The rows below come in pairs that one turn or mirror swaps. Which row does each named row swap with?
j_889: [ -5  -2   5   7  -2  16  -7  -1   4   6  -5   5  -3  12  -2 -17  -5  -7
  -8 -15  19  31   6   9  22  -1]
j_110: [  4 -11  -5   3 -14   3 -11   7 -13  14   5 -18   4 -18   2   4  -4 -16
 -24   9  -1   6  -9  15   4 -10]
j_680: [ -6  19 -16  11   1  -2  -6  12  -2 -16  -3   0  -5 -14   4  -4  16  -9
  -6  -3   3  13   5  18  -6 -29]
j_111: [-10  -7  13   3  10   5  -7   0 -13  -8 -15  -4 -14   2  16  11  14 -16
  -2 -13  11  -6  16   6   1   9]
j_655: [-16  -9 -14   3 -16 -15  -1   5  19 -11   1 -25  -4   7   4   3   6   1
 -26   4   4   9  -7   3   2 -10]
j_533: [ -5 -11 -22  -4  -4 -25  -3 -20   3   3  -2  -1 -13   5  -1  -7  23  -6
 -13  -2  -9  11   0  10  -5  -6]
j_210: [ -8  -2  -6  22   1  -1   1   7   6   0 -27 -11 -15 -10  -4   8  20  -4
   3   1  11  22  -4  13  10   2]
j_830: [ -7 -13 -24   3 -10  -5   2   2  10  -9  -4  -7   3 -20   1  -1 -14 -14
  -8   8   5  -1  13   8  16 -13]
j_328: [-10   4  12  17   0   2 -15  15   6   0   0  -9  -4 -15 -11 -10  20  11
  -3   7  -5  25  -1   9   5 -14]
j_534: [ -8  -5 -14  19  13   0  -8   0   2 -11  16   1   6  -2 -19  -6   0   4
   0 -16  -4  20  -6  19   6   4]
j_742: [-11   2   6  -5  -6  11  -5  15   4  14  15   8   0  -2  10   2  13 -17
 -19 -11   5   3  14  12 -26  -6]
j_740: [ -8  -8  -1  17  10  10   3   5   6  -4  19  -5   6  -8 -22  -4   6   1
 -25   0  -3  -9  10  17   0 -18]
j_779: [  0   2  21   5   6   1 -21   5  12 -26   4  -4   8   6  -4   9  -2   3
 -12   4  -1   7   2  -9   0   6]
j_291: [ -4 -17   1   8  20  21  -6  12   2  -3   3  -5   2 -12   0  -1   5  -8
  -3  -5   2   7   6  37  -2 -12]
j_860: [ -6  18   7   4  13  17  -9 -12  -1  28   1  -7   1 -17   1   4   7  -1
  -6  -3  -9  13   3  -3   2  -2]
j_862: [  2  15  12  10   5  -2  -7  17  -1  11  -5  -7  -9  15  -1  -2   2   2
  -6  -2  -1  17   3 -23   0  12]
j_163: [ -8  -2  11  -2 -13  -2 -28  13  -4  20  -7   8 -10  10 -10   1  -5   4
 -18   2  11   5  -1   4  -6 -13]
j_61: [  6   1  15  21   5   3   3  -1 -11  -2 -10  -7  -6  -3  12  -1  27 -14
   0  -5   1   1  19  -1   8   7]
j_565: [ 11  -8  -9  -3 -12   8 -16  -3  -5   7  19  -3 -11   2  -5  -4  -1  12
   1  11 -15  19  13   5  13  -6]
j_28: [-14 -10  -7  -4  -2 -12  -3   5   6  -4 -19 -11  10   0  -4 -13   5 -24
   6 -23   5  -2   3  11   2   3]
j_84: [  8   4  17  11   1  -2 -10  -7   9 -10   0   8  -6  -6  -2 -18   8   0
  -5   5  -5   2  13   0  27  -8]
j_957: [ -3  -7 -23  14   2   3  -5 -13   1 -25  -5   4  -7   6   2 -12   2 -12
  -4  -2   7 -18  -1   1   1  -4]
j_176: [ -3 -20   3 -11  13  -6 -13 -17   4  -8  -3 -11 -15  12  13  -6  -1   5
 -19  -6   2   3   5  11   2   7]
j_918: [ -7   8  -9  18 -19  12   7  -3  19   0   7  -4   8   8 -12   1  -4   5
 -16   0 -10  17   6 -10  -8 -12]
j_996: [ 10  -5  17  18  -2  -4 -11  -8   5  -1   1 -14  -5   9  -6  -3   7  14
 -23  11  17   1  -3  -1  -1 -14]
j_643: [ -2  -4 -13   4   8   8  -6   0 -17  -1   1  15 -11   0 -16  11 -10  -8
  -9  18   6  14 -12   0   8 -15]
j_574: [ -5  -4 -11   9 -12  -3 -13   5 -13  19 -11 -24  -8   2  -2   9  13   7
   3  -8  17  -6   1   9  -5   5]
j_991: [ -7 -10  -8   1   3  -2  -2  15  -2  -7  -6 -11  19 -12   9   7   9  -6
 -10  23  -8  19   6   6 -11 -13]
j_230: [-15   2 -10   7 -25  14  -3  16   0  16  -4 -12  12  -2  -5  11   8 -15
 -18  -8   8  -4   7   1 -12  -8]
j_404: [ -3   2  -8   6   1  28  -4  19  -1 -11   1  -4   0  26   5  -5  18  -2
  -5   1  -4  20   8  -5  -5   3]
j_325: [-12 -20  17  -3  -6  -1  -9 -23   0   3  -2   0  -3  22   0  -7  15  -1
  -2  -1  -1  19   6   9  -5 -14]
j_983: [  5  -5  -5   3 -16  -9  -6 -12  19   3  -2 -10  -8  14   3  -4  -7  20
   2  -3  -9  12   1   1   4 -18]
j_876: [  1  20  -4   0  -3 -25  -6  15  -2  14  -1  -4  -8 -13  -5   6  18  -7
  -6  -2   5   7   2  -5   0 -14]
j_561: [ -1  -5   5   1   9  17  -3  15   8  12   7  11   4  10  -5   3  -8 -22
  -8 -10  17 -11  -6  12  11  -1]
j_546: [  2   5 -12 -20  -3   4  -6  -1   8  21  -6  -1  13   6 -11   2  -5 -20
  -7  -6  -8  -7  11  13  -4 -18]
j_406: [-23 -23  -3   2 -17   3  -2   4   2  -6  11  -7  -5  19  -5 -20  15  -2
  -4   0   5   9   5  -6   2 -14]
j_999: [ -2   5  16   5  -5   8  -5   2   4  29  -3   3  -4 -12   6  -7 -13  -5
  -7 -10   4   3   4  27  -4  -4]
j_790: [  3   9 -20  16  -1  -5  -8   4   6 -26   2  -3  -5  -5  -3  14  15  -7
 -10  -1   1 -14   4  17   0   1]
j_370: [ -7 -12 -15  16  21  -4   2   7   0  -7 -14  -4  -8   1  -7   5   2 -17
  -3   1  15  19 -10  21 -11 -14]
j_223: [  7  -9   2  -3  -3  13  -3  -6 -10   4  -4   2  -8  -4   2   6   5  -2
  20   6  -1  16  16  12  25 -14]
j_897: [-12  13   7  12  -5   2   7  16   6  -6 -11 -16   1  12   4   4  -7 -23
  -9   7 -14  11   2  12 -17   2]
j_591: [ -5  -3  -5  20   9   7   3   0  13  -7  13   4  -6   4 -21   6   9   4
   7  -1   7  26  12  21   0 -18]
j_168: [  4  -6 -10 -18  -9  -6 -13 -15  12  -2   9 -13  -6   4  -5   4  21 -16
 -12 -13   3  19   4  18  13  -2]
j_679: [  2   5  -5   8  15  16  10  -1  21   0   3   9  -4  -4   0 -10  11   1
 -16 -10  -9  17  13  24 -10  -1]
j_880: [-11   2 -12  -8  13   5   6   7  11  -1  10 -11   5  11  -6  14  -5  -9
 -21 -12   4 -12   0 -14  -2 -14]
j_73: [  0  -3  -3 -11  14 -15  -9 -10  17   8   2  -8  -9  -9  10   9   6   2
 -17  16  -6  17  12   1   8   7]
j_972: [ -2 -33 -22   8  -6  14  -6  10   2   5  -2  -1  -2   3  -1   0  -7  -2
  -6  -1  15   3  16 -14   0  -5]
j_555: [ -4  -9  -8 -17   8 -20   5  -3   6  11  10  -5 -14  -2  -3  -1   0  11
 -10 -16   8   0  16  17  -6  -5]
j_765: [ -7 -17   2   7  -6  -5  12   1 -10   8   5   8   4   9  -2  10  13  -8
   5  -3 -11  -1  17  15 -14  12]
j_340: [ -7  15 -18   8   9  12  -1   4  -3  -9 -17  -3 -13  -8   7  12  -6 -24
  -4   7   4  -2   0 -12   0  -5]
j_868: [ -6   3   3 -17   9   0   2  14  12 -14 -11   5  -6  11   1  -5 -16 -11
 -21 -13  -3   2  11   2 -12  -2]
j_559: [ -5   1  11   1  -9   0  -3 -24   3  -8   2  -5   2   6  -6  12  10 -20
   9  15  -8  -9  -3   4  -5  -4]
j_598: [ -3  13 -12   6   2  24  -6  -2  -1  -1  -1   0  -4  16  -1   0  11  -4
  -7  -4  -3  17   8 -29   1 -13]
j_236: [ -1 -32  -6   9   4  31  -6   8  -2  11  -3  -2 -10   8   3  -8 -11  -8
  -2  -6   1   2   3   1  -1  -2]
j_632: [ 12 -10 -10   7   6  11  -5   2  -1   5   0  10 -27   9 -16   3   6 -11
 -16   3  20  14  14   4 -13   9]
j_120: [ -7   7 -15  16  -5  -2  -1   0  -8  20  -4 -17   3  -3   0  17   9  -6
  12 -11   6  -9  -1  -8   1 -15]
j_877: [-12   2   6 -14   5   9  -6 -13 -12   4 -15  -7  -2  -5  -4  -4 -12 -16
  -9  -8  -7   8  13   0   0  21]
j_728: [ -6  -3  13   4 -13  17  -7  -6  -8  15   3   3  -2   9  -3   3  -2   1
   6   0  -8 -13   4 -12  12 -19]
j_90: [  7  -1   6   7  10  -2   6   7   4  13 -10  -7 -16   6  -8  10 -15   9
 -17 -16  -6  12   4   0 -15  12]
j_23: [ -5  31   0  10  19   0  -6  -9   0   5   0   9   0  12  -4  -3 -18  -4
  -9  -5   4   8   8   6   2   0]

j_23 is swapped with j_546
j_728 is swapped with j_340
j_236 is swapped with j_111
j_830 is swapped with j_84
j_61 is swapped with j_972
j_598 is swapped with j_120
j_999 is swapped with j_868
j_574 is swapped with j_404
j_957 is swapped with j_223
j_996 is swapped with j_991
j_876 is swapped with j_918

